Each path below is one point turned by a fixed rotation once a step. After each direction that follows a path, write how fast that rotation turns it, in deg/step (0 if it stays still).
Each turn is a multiple of 5 degrees from 10 to 175, or 0.
Each row of a path follows its step; steps can be skipped.
path 1
step 1: [-2.36  4.59 -2.10 -1.55  1.83  0.85 -0.46 -0.02 -0.05 -0.06 -0.83 -0.21
 -2.23 -0.49 -0.82  0.30 -1.63  0.41  1.44 -3.23 -1.77 -0.11  1.23  1.89
  1.06 -1.02 -1.03  0.65  0.05 -0.15 -1.01  0.22  1.11 -1.07 -3.00 -1.82
  2.07  1.89  0.07  0.30  1.38  1.31 -3.74 -3.77 -0.93  1.26  1.02  1.06
 -0.88  0.84  0.56  0.13 -0.25 -2.34 -0.97 -0.67  0.56 -0.21  2.95  3.00
  1.30 -1.75  3.10  1.85 -0.73  2.13 -4.02  1.57  0.37  2.52 -2.56  0.04
 -3.32 -0.52  1.01]
step 2: [ 0.32 -2.04  2.13  2.66 -0.11 -2.05  0.95  0.23 -0.49  0.59  1.41 -1.43
  1.16 -1.05 -1.12 -1.89 -1.39  1.38  4.08  0.58  0.04  2.23  0.77 -2.00
  1.15 -1.26  0.69  1.62  1.53 -1.97  2.86 -0.29  2.63  0.34  0.28 -1.87
 -0.19 -4.08 -0.48  1.36 -1.40 -0.59 -2.27 -1.00 -2.85  3.30 -3.02 -0.35
 -1.22  1.01 -0.52  2.58  2.12 -0.16  1.49  0.78  0.37 -1.05  2.19 -1.91
  0.89  2.77 -0.79  0.96  0.65  1.54 -2.58  1.74  0.91 -0.79 -3.21  2.11
  1.58  1.17 -1.53]
step 6: [ 1.74  0.86 -0.32 -2.55  2.36 -0.45 -1.29 -1.05  3.05 -0.30 -1.12 -1.07
 -0.83  0.85 -2.93 -0.71 -1.54  1.70  0.77 -1.11 -0.88  1.44 -0.48  1.76
 -3.50 -1.32 -0.87  2.69  2.15  0.66 -0.68 -2.71 -1.12  2.33  0.87  1.73
  1.87 -0.72 -2.88 -2.57  0.57  0.23  0.94  2.66  1.34 -0.62  0.51 -1.80
 -1.28 -0.54 -2.66  1.73  1.60 -2.28 -2.36  0.36  2.03  1.97 -0.47  2.81
  1.19  1.87  0.12  2.82  1.89  0.16  1.58 -0.08 -2.27  0.69  2.15  1.37
 -1.05  2.82 -3.04]
step 13: [-3.76 -0.93  2.22  1.17 -0.35  0.02  2.77  0.58 -2.14  1.56 -0.48 -0.15
  0.85 -1.28 -3.99 -0.06 -2.26  0.39  1.24 -0.59 -1.71 -0.27  2.59  2.49
 -0.77 -3.39  1.81 -0.69  1.75  0.28  0.08 -0.38  1.60 -1.14 -0.17  3.23
  0.50  0.03  1.04 -0.03 -0.86 -1.93 -1.76 -3.34 -1.30  1.26  2.77  0.13
  0.52  1.87  0.51 -3.39 -1.15 -1.00 -0.64 -0.58 -2.38 -0.13  2.30  3.04
 -2.52 -1.55  0.87  1.00  0.00 -0.14  1.17  4.30  0.87  1.51 -0.09  1.54
 -0.49 -2.52 -0.12]
step 16: [ 2.25 -0.20 -1.48  2.15  0.94 -1.29  0.99 -0.47 -1.41  5.03  0.54  1.49
  0.34 -2.58  0.17 -0.23  3.16  0.99 -0.43 -1.25  0.90 -1.04  1.83  2.84
 -2.36  0.64 -3.29 -1.88 -2.03 -0.63  3.02 -0.01  1.32  1.28  0.42 -0.89
 -0.04  0.10  2.49  2.10  1.30 -1.07 -1.44 -3.04  0.06 -2.72 -1.63  0.62
  0.02  0.08  3.26  3.11  0.07  1.33  2.05 -2.42  0.67  0.95  0.22  1.23
 -0.13  0.42 -0.59  2.32 -1.22 -0.36  1.08  1.22  0.10 -0.89 -1.38  0.70
  4.27 -2.63  0.93]
step 17: [-2.12  1.37 -0.28 -0.22  0.42  0.97 -1.14 -3.52  1.90  1.10 -0.04  0.55
  0.32  1.27 -1.75  1.87  2.54 -2.13  0.60  1.72 -2.83  1.28 -3.00  0.51
 -2.71 -1.26 -2.39  0.86  0.23 -1.00 -3.57  1.13  2.21  2.11  0.61  0.49
  3.22 -1.18 -3.42  2.22 -2.94  1.01  0.57 -0.23  0.13  0.24 -1.81  0.87
 -2.15  0.23  1.07 -0.21 -0.36 -0.42  3.11  1.43  1.93 -0.24 -0.29  0.31
 -2.83 -1.15  3.43  0.10  1.08  0.92 -1.63 -2.77 -0.70 -2.48  0.51  1.74
  1.30 -2.32  1.17]
step 20: [ 0.72 -0.33 -0.61 -3.35 -2.22 -1.26  0.81 -1.04  1.20 -4.05  1.23  2.17
  0.14  1.50 -1.58 -4.17 -0.39 -2.03 -1.75 -3.42 -1.87  0.87  1.16  1.64
 -1.11  2.29 -2.11  0.28 -0.41  2.58 -0.24  0.54  1.82  0.75  0.11  0.46
 -0.27  0.20 -1.97 -2.45  1.43 -0.26 -3.02  3.49 -1.52  0.96 -3.74 -0.61
  2.89 -0.04  0.00  1.15  0.21 -2.40  1.15  0.21 -3.21 -0.26 -0.67 -2.03
 -0.67 -0.04  1.30 -1.08  0.20 -2.52  0.20 -0.28 -1.79 -1.40 -0.93  0.76
  0.59 -2.29 -0.77]
step 21: [-1.16  0.93  0.94 -2.90  4.73 -1.01  1.88  1.76 -0.75  0.26  4.20  2.22
 -4.56  2.56 -0.40 -0.19  1.27  0.59 -0.63 -1.13  0.87  0.72 -0.81  0.92
  2.38  3.22 -0.74  1.05  0.09 -0.44 -3.57  0.73 -0.06  0.55  0.41 -0.12
 -2.17  0.81 -0.04  1.92  0.47 -1.49 -1.69  0.29 -3.06  2.27  0.85  1.24
 -2.92 -1.73  0.07  0.22 -1.06  1.37 -0.66 -1.86  0.13  3.52  2.45  0.20
 -0.96  1.49 -0.42  0.03 -3.32  0.62  1.91 -0.65 -0.40  1.88 -0.38  0.44
  0.02  1.12  0.13]
[-0.06 -0.43 -0.64  0.07 -0.57 -0.68  0.12  0.68  0.35  0.37  0.06 -0.08
 -0.33 -0.09 -0.17  0.69  0.03  0.63  0.19 -0.30 -0.65  0.45  0.18  0.34
  0.33 -0.25  0.38 -0.29 -0.15 -0.59  0.32  0.12  0.37  0.56 -0.09  0.35
  0.17 -0.39 -0.03 -0.43  0.03 -0.13  0.73  0.46 -0.60  0.56  0.09  0.16
  0.55 -0.83  0.45 -0.62  0.43  0.32 -0.38 -0.29 -0.36  0.22  0.41 -0.39
  0.17 -0.34  0.00 -0.15 -0.06  0.02  0.12 -0.32 -0.50  1.13  0.79 -0.04
  0.29 -0.24 -0.35]	40
[-0.08  0.30  0.38  0.21 -0.38  0.04  0.49 -0.18  0.40  0.83 -0.03 -0.39
  0.43 -0.63 -0.16  0.21 -0.33  0.85 -0.03  0.42 -0.67  0.32 -0.62 -0.37
 -0.16  0.15  0.51 -0.95  0.18 -0.25 -0.23  0.31  0.37  0.02 -0.14  0.29
 -0.48 -0.18 -1.24 -0.29 -0.45  0.27 -0.29  0.15  0.09 -0.52  0.36  0.19
 -0.17  0.04 -0.41  0.22 -0.58  0.47  0.64 -0.08 -0.56 -0.39  0.39 -0.09
 -0.16 -0.14 -0.42 -0.05  0.03  0.77  0.01  0.45  0.28 -0.16 -0.45  0.09
 -0.76  0.21 -0.16]	70
[-0.39  0.61  0.56  0.35 -0.50 -0.34 -0.46  0.37  0.19  0.24  0.10  0.13
  0.02  0.25 -0.08 -0.23  0.09  0.32  0.25  0.24  0.82 -0.54 -0.12  0.51
 -0.07  0.06 -0.52  0.40 -0.57  0.10  0.01  0.07  0.30 -0.31 -0.77  0.43
  0.50 -0.05  0.23  0.24  0.60 -0.06 -0.13 -0.42  0.46  0.36  0.24  0.49
  0.02  0.02 -0.10  0.00 -0.05 -0.04 -0.10 -0.07 -0.04 -0.12  0.66  0.15
  0.08 -0.27 -1.34 -0.43 -0.98  0.74 -0.20  0.97  0.30 -0.04  0.71 -0.12
  0.44 -0.09 -0.35]	125
[-0.12  0.61 -0.67  0.48 -0.50  0.42 -0.07 -0.44 -0.15 -0.03 -0.45  0.56
 -0.01 -0.20  0.05 -0.26  0.12 -0.67  0.04 -0.50 -0.14 -0.06  0.16  0.05
 -0.13 -0.29 -0.06  0.02 -0.30 -0.21  0.16  0.09 -0.10 -0.23 -0.17 -0.48
  0.18  0.47  0.20 -0.39  0.71 -0.61 -0.42  0.08 -0.18 -0.57  0.38 -0.61
  0.25 -0.67 -0.35 -0.01 -0.93  0.04 -0.05  0.31 -1.29 -0.68  0.29 -0.68
  0.68  0.25  0.62  0.05  0.17  0.55  0.16 -0.09  0.64  0.12  0.29 -0.32
  0.20 -0.62  0.17]	170
[-0.55 -0.18 -0.33  0.26  0.25 -0.38  0.58 -0.56 -0.68  0.06 -1.04  0.31
  0.06  0.61 -0.11  0.56  0.68  0.18 -0.39 -0.19  0.45  0.12 -0.31  0.61
  0.71 -0.21 -0.69 -0.38 -0.57  0.09  0.25 -0.07  0.79  0.07 -0.53 -0.22
  0.27 -0.53  0.17 -0.03 -0.63  0.48 -0.72 -0.09 -0.64 -0.08 -0.26  0.19
  0.61 -0.24 -0.18  0.21 -0.20 -0.15  0.61  0.75  0.23 -0.13 -0.36  0.59
 -0.20  0.29  0.07 -0.37 -0.16  0.14  0.19 -0.25 -0.05  0.27 -0.38  0.46
 -0.27  0.05 -0.25]	20
[ 0.26  0.18  0.29  0.26  0.59 -0.58 -0.06  0.00  0.90  0.34  0.12 -0.23
  0.35 -0.46  0.51 -0.02  0.36 -0.07  0.28 -0.57  0.16  0.32 -0.31 -0.47
  1.14  0.75  0.12  0.80  0.43  0.20  0.37  0.32  0.38 -0.02  0.44 -0.47
 -0.35 -0.02  0.40  0.14 -0.18 -0.11 -0.01 -0.44  0.56  0.09 -0.63  0.02
 -0.41 -0.69 -0.30 -0.53 -0.17  0.30 -0.50  0.42  0.33 -0.58  0.14  0.07
  0.34  0.45  0.08 -0.29  0.02 -0.02  0.28  0.08  0.74  0.51  0.41  0.66
 -0.63  0.22 -0.03]	110
